128 stands for zero in the data rows.
Some points:
[159. 110. 131.  97. 157. 146. 114. 126. 128. 150. 104.  94. 161. 172. 123.
 106. 119. 145. 180. 137. 150.  97.  84. 122. 145. 122.  80. 140. 119. 121.
 108.  95.]
[111. 124. 129. 116. 170. 103. 102. 109. 162. 169. 137. 121.  97. 128. 162.
 105. 122. 126. 104. 106. 153. 151. 157. 130. 127. 111. 115. 122. 132.  84.
 140. 104.]
[178. 107. 143. 147. 133. 128. 134. 121. 130.  89. 143.  96.  70. 106.  98.
 123. 105. 114. 153. 124. 149. 114. 104. 172. 112. 119. 147. 139.  98. 150.
 137. 126.]
[146. 111. 130. 127. 134. 154.  81.  73. 109. 151.  83. 133. 134. 119. 140.
  87. 157.  90. 180. 134.  92. 117. 126. 148. 114. 109. 163. 100. 133. 124.
 108. 155.]
[ 82. 129. 171. 143. 133. 143. 130. 110. 163. 120. 100. 130. 154. 151. 115.
 168. 108. 146. 158. 110. 116.  94. 149. 150.  88.  98. 125. 178. 141. 133.
 152. 126.]
[104. 122.  92. 159. 169. 118. 103. 145. 138. 125. 132. 132. 118. 128.  98.
 152.  76. 129. 142. 130.  89. 117. 115. 106. 134.  93. 115.  78.  96.  96.
 110. 152.]
[139. 137. 138. 149. 158.  94.  85. 135.  74. 145. 144. 154. 148. 104. 107.
 108. 122.  84. 165. 135. 120. 158. 125. 132. 116.  76. 113. 127. 134. 142.
 181. 146.]
[133. 130. 151. 133. 128. 104. 121. 166. 146. 157. 111. 130.  94. 106. 148.
 120. 110.  91. 154.  89. 177. 125. 115. 115. 145. 127. 155. 141. 151. 124.
 121. 146.]
[138. 101. 109. 145. 109. 109. 109. 132. 104. 103. 130. 106. 141. 116. 162.
 121. 136. 123. 110. 138.  94. 143. 103. 150. 146. 136. 149. 144.  94.  81.
 161. 100.]
[129. 127.  99. 106. 112. 106.  92. 100. 141. 141. 153. 138.  89. 103. 159.
 132.  86.  92. 186. 127.  91. 113. 136. 111. 135. 118.  92. 138.  97. 170.
 118. 114.]
[146. 101. 119. 133.  90. 134. 115. 133. 169. 155.  93. 125. 124. 124. 162.
 112. 106. 176. 123. 134. 127. 171. 145. 143. 101.  81. 133. 113. 162. 144.
 113. 129.]
[112. 121. 136. 152. 172. 156. 128. 115. 126. 155. 161.  80. 144. 124. 155.
 185. 105.  96. 148. 160. 123. 161. 119. 158. 172. 182. 150. 148. 188. 170.
 142. 144.]
[147. 139. 105. 105. 176.  87.  83. 138. 124. 131. 166. 154. 130. 163. 167.
 155. 128. 206. 190. 132. 143. 143. 133. 143. 129. 113. 209. 134. 120. 155.
 124. 136.]
[171. 117.  94. 170. 143. 116. 140. 124. 163. 174. 127. 149. 124. 125. 103.
 122. 112. 136. 128. 214. 126.  97. 152. 159. 159. 196. 144. 101. 144. 171.
 169. 119.]
[129. 108. 135. 105. 101. 132. 111. 155. 139. 136. 119. 130. 160. 134. 142.
 114.  72.  96. 179. 116. 135. 105. 154. 124. 168. 140. 132. 140. 135.  80.
 127. 135.]
[111.  99. 137.  90. 143. 160. 148. 173. 117. 121. 165. 152. 161. 121. 155.
 123. 124. 111. 134. 145. 111. 116. 101. 110.  95. 141. 131.  83. 135. 135.
  87. 126.]
[145.  94.  95. 136.  99. 117. 105. 128. 110.  98. 156.  88. 118. 116. 106.
 156. 159. 144. 149.  81. 104. 145. 105. 160. 119. 144. 111. 123. 137. 103.
 114. 146.]
[ 90. 109.  92. 133. 119. 126.  91. 111. 147. 111. 136. 118. 167. 139. 104.
 100. 106. 113. 172. 139. 154. 142. 115. 104. 103. 130. 134. 118. 145. 155.
 108.  72.]
[129. 127. 122.  92.  91. 119. 114.  89. 105. 113. 103. 143. 106. 160. 104.
 156.  95. 110.  98. 144. 104. 163. 113.  96. 157.  85. 145. 133. 122. 140.
 128. 145.]
[108. 154. 116. 101. 121. 150. 111.  98.  97. 147. 147. 108. 118.  86.  72.
 115.  90. 140. 153. 127. 133. 103. 149. 138. 130. 124. 156. 118. 145. 128.
 109. 151.]
[121. 136. 157. 124.  96. 123. 120. 136. 127.  65. 153. 142. 125. 114. 112.
 100. 136. 133. 148. 137. 127. 129. 158. 116. 161. 122. 124. 101. 167. 132.
 115.  82.]
[123. 116. 110. 105. 119.  96.  88. 129.  98. 137.  87. 161. 133.  79. 130.
 149. 139. 146. 117. 128. 187. 124.  93. 106. 113. 169.  91. 148. 132. 153.
 120. 158.]
[ 88. 100.  96. 142. 161. 170. 126. 129. 106. 114.  89. 121. 116.  96. 146.
 143. 150. 153. 117.  94. 157. 107. 153. 116. 160. 127. 132. 110. 108. 140.
 159. 117.]
[104. 120. 145. 118. 135. 114.  76. 130. 137. 134. 128. 122. 109. 111. 117.
 111. 124. 158. 155. 114.  76. 104.  85. 100. 163. 120. 103. 108. 172. 148.
 174. 126.]
[187. 158. 165. 104. 153. 160. 117. 124. 152. 116. 121. 178. 139. 135. 120.
 169. 104. 139. 136. 101. 109. 126. 145. 120.  84. 138. 112. 121. 145. 107.
 161. 112.]
[116. 107. 180. 151. 135. 132.  62. 129. 124. 150. 139. 153. 124. 133.  97.
 130. 127. 109. 114. 124. 133. 126. 127. 123. 107. 154. 162. 137.  90. 138.
  96.  70.]
[128. 182. 138. 153. 106. 134.  66. 162. 127. 110. 102. 110. 163. 109. 144.
 148. 115. 138. 155. 139. 150. 127. 145. 119. 136. 136. 133. 108.  77. 147.
 140. 158.]
[151. 123.  96. 130. 124. 164. 101. 181. 140. 155. 122. 167. 159. 134. 100.
 142. 142. 109. 114. 100. 105. 129. 154. 160. 144. 113. 118. 166. 121. 153.
 108. 124.]
[150. 136. 114. 163. 122. 151. 104.  98. 102. 161. 121. 134. 121. 161. 134.
 138. 130. 119. 144.  96. 173. 136. 113. 115. 158. 130. 126.  97. 134. 112.
 137. 116.]
[123. 152. 123. 126. 111. 163. 129. 119. 145. 128. 158. 191. 137. 122. 153.
 102. 137. 154. 144. 112. 110.  97. 102. 136. 147. 131. 147. 173. 104. 128.
 133. 148.]
[138. 103. 145. 112. 142. 158. 138. 138. 105. 126. 167. 132. 144. 138. 108.
  97. 124. 148. 150. 171. 170. 149. 133. 122. 155.  80.  95. 141. 128. 111.
 120. 142.]
[117. 140. 129. 145. 129.  94. 187.  98. 130. 127. 108. 166. 160. 122. 124.
 155. 161. 131. 190. 120. 122. 137. 162. 108. 133. 131. 123. 154. 115. 133.
 112. 121.]
[151. 131. 135. 155. 125. 137. 111. 103. 141. 113. 125. 117. 109. 131. 170.
 125. 122. 114. 128. 113. 163. 130. 135.  89. 144. 129. 106. 106. 134. 143.
  90. 161.]
[102.  83. 121.  93.  88. 159.  91. 118. 122. 128. 161. 146. 124. 153. 126.
 139. 114. 112. 171. 153. 153. 136. 162. 141. 104. 150.  94. 104. 113. 107.
 161. 143.]
[146. 178.  85. 140. 152. 155. 102. 116. 124. 115. 137. 123. 142. 124. 108.
  91.  95. 139. 126. 114. 117. 152. 149. 107. 105. 169. 124. 181. 147.  96.
 105. 129.]
[132. 164.  99.  66. 114. 100. 103. 145. 143. 142. 136. 101. 132. 168. 101.
 125. 160.  98. 134. 106. 128. 112. 152. 141. 149. 123. 128. 101. 136. 151.
 136. 123.]
[114. 128. 141. 138. 121. 137. 136. 131. 158. 155. 138. 124. 129. 157. 102.
  83. 139. 137. 154.  94. 112. 178. 103.  87. 102. 170. 148. 127.  92. 145.
 171. 155.]
[117. 144. 133. 136. 125. 146. 105. 169. 116. 153.  97. 151.  77. 134. 131.
 150. 137. 141. 180. 143. 113. 171. 144. 128. 130. 151. 131. 114. 134.  90.
 104. 125.]
[120. 164. 153. 155.  90. 105. 135.  82. 131. 193. 155. 127. 153. 108. 144.
 144. 106. 153. 118. 105. 134. 135. 104. 157. 134. 114. 107.  87. 115. 118.
 103. 115.]
[126. 139. 167. 136. 128. 143.  92. 144. 148. 148. 131.  96. 100. 120. 110.
 135. 162. 139. 147. 177.  98. 155. 142.  90. 148. 145. 112. 169.  82. 130.
 109. 122.]
[ 96. 160. 140. 132. 153.  96. 123. 123. 139.  99. 107. 136. 108. 163. 139.
 108. 125. 106. 107. 173. 131. 108.  91. 193. 121. 157. 119. 129. 131. 116.
 120. 162.]
[136. 134. 129.  65. 132. 113. 148. 136.  89. 141.  94.  93. 144. 102. 135.
 112.  81. 141. 150. 138. 112. 143. 141. 137. 114. 132. 131. 115.  96. 136.
 140.  95.]
[148. 114. 113. 105. 124. 102. 104. 112. 161. 143. 138. 107. 148.  86.  96.
 166. 155. 113. 138. 156. 131. 101. 109.  84. 113.  96. 168. 129. 132.  68.
 132. 140.]
[115. 166.  96. 149.  93. 152. 133. 158.  82. 162. 119. 121.  84. 139. 143.
 137. 136. 122. 153. 139. 142. 101. 107.  99.  94. 118. 142. 141. 145. 130.
 148.  97.]
[133. 131. 123. 155. 139. 110. 119. 143. 129. 157. 156.  93. 133. 126. 167.
 104. 141. 142. 115. 124. 122. 102. 181. 102.  79.  98. 118. 136. 138. 144.
 122. 148.]
[142.  85. 150. 151. 117.  77.  94. 129.  82. 142. 134. 128. 125. 185. 133.
 124.  93. 180. 137. 121. 111.  81. 168. 108. 123. 141. 151. 139. 141. 134.
 111. 153.]
Along one direction, these points spread out more than along any other. Take the direction at right angles to it along which they spread out most. Go by this last direction. How far along it is each point below, from 0 to 99? 50 is the average, and the first point above lies past it. One standard deviation of the points above along it is 16.
[128. 182. 138. 153. 106. 134.  66. 162. 127. 110. 102. 110. 163. 109. 144.
 148. 115. 138. 155. 139. 150. 127. 145. 119. 136. 136. 133. 108.  77. 147.
 140. 158.] 43
[ 82. 129. 171. 143. 133. 143. 130. 110. 163. 120. 100. 130. 154. 151. 115.
 168. 108. 146. 158. 110. 116.  94. 149. 150.  88.  98. 125. 178. 141. 133.
 152. 126.] 15
[151. 131. 135. 155. 125. 137. 111. 103. 141. 113. 125. 117. 109. 131. 170.
 125. 122. 114. 128. 113. 163. 130. 135.  89. 144. 129. 106. 106. 134. 143.
  90. 161.] 50
[123. 116. 110. 105. 119.  96.  88. 129.  98. 137.  87. 161. 133.  79. 130.
 149. 139. 146. 117. 128. 187. 124.  93. 106. 113. 169.  91. 148. 132. 153.
 120. 158.] 53
[120. 164. 153. 155.  90. 105. 135.  82. 131. 193. 155. 127. 153. 108. 144.
 144. 106. 153. 118. 105. 134. 135. 104. 157. 134. 114. 107.  87. 115. 118.
 103. 115.] 45
[146. 178.  85. 140. 152. 155. 102. 116. 124. 115. 137. 123. 142. 124. 108.
  91.  95. 139. 126. 114. 117. 152. 149. 107. 105. 169. 124. 181. 147.  96.
 105. 129.] 34
[111. 124. 129. 116. 170. 103. 102. 109. 162. 169. 137. 121.  97. 128. 162.
 105. 122. 126. 104. 106. 153. 151. 157. 130. 127. 111. 115. 122. 132.  84.
 140. 104.] 42
[123. 152. 123. 126. 111. 163. 129. 119. 145. 128. 158. 191. 137. 122. 153.
 102. 137. 154. 144. 112. 110.  97. 102. 136. 147. 131. 147. 173. 104. 128.
 133. 148.] 26
[138. 103. 145. 112. 142. 158. 138. 138. 105. 126. 167. 132. 144. 138. 108.
  97. 124. 148. 150. 171. 170. 149. 133. 122. 155.  80.  95. 141. 128. 111.
 120. 142.] 56
[136. 134. 129.  65. 132. 113. 148. 136.  89. 141.  94.  93. 144. 102. 135.
 112.  81. 141. 150. 138. 112. 143. 141. 137. 114. 132. 131. 115.  96. 136.
 140.  95.] 59
[138. 101. 109. 145. 109. 109. 109. 132. 104. 103. 130. 106. 141. 116. 162.
 121. 136. 123. 110. 138.  94. 143. 103. 150. 146. 136. 149. 144.  94.  81.
 161. 100.] 66
[146. 101. 119. 133.  90. 134. 115. 133. 169. 155.  93. 125. 124. 124. 162.
 112. 106. 176. 123. 134. 127. 171. 145. 143. 101.  81. 133. 113. 162. 144.
 113. 129.] 31
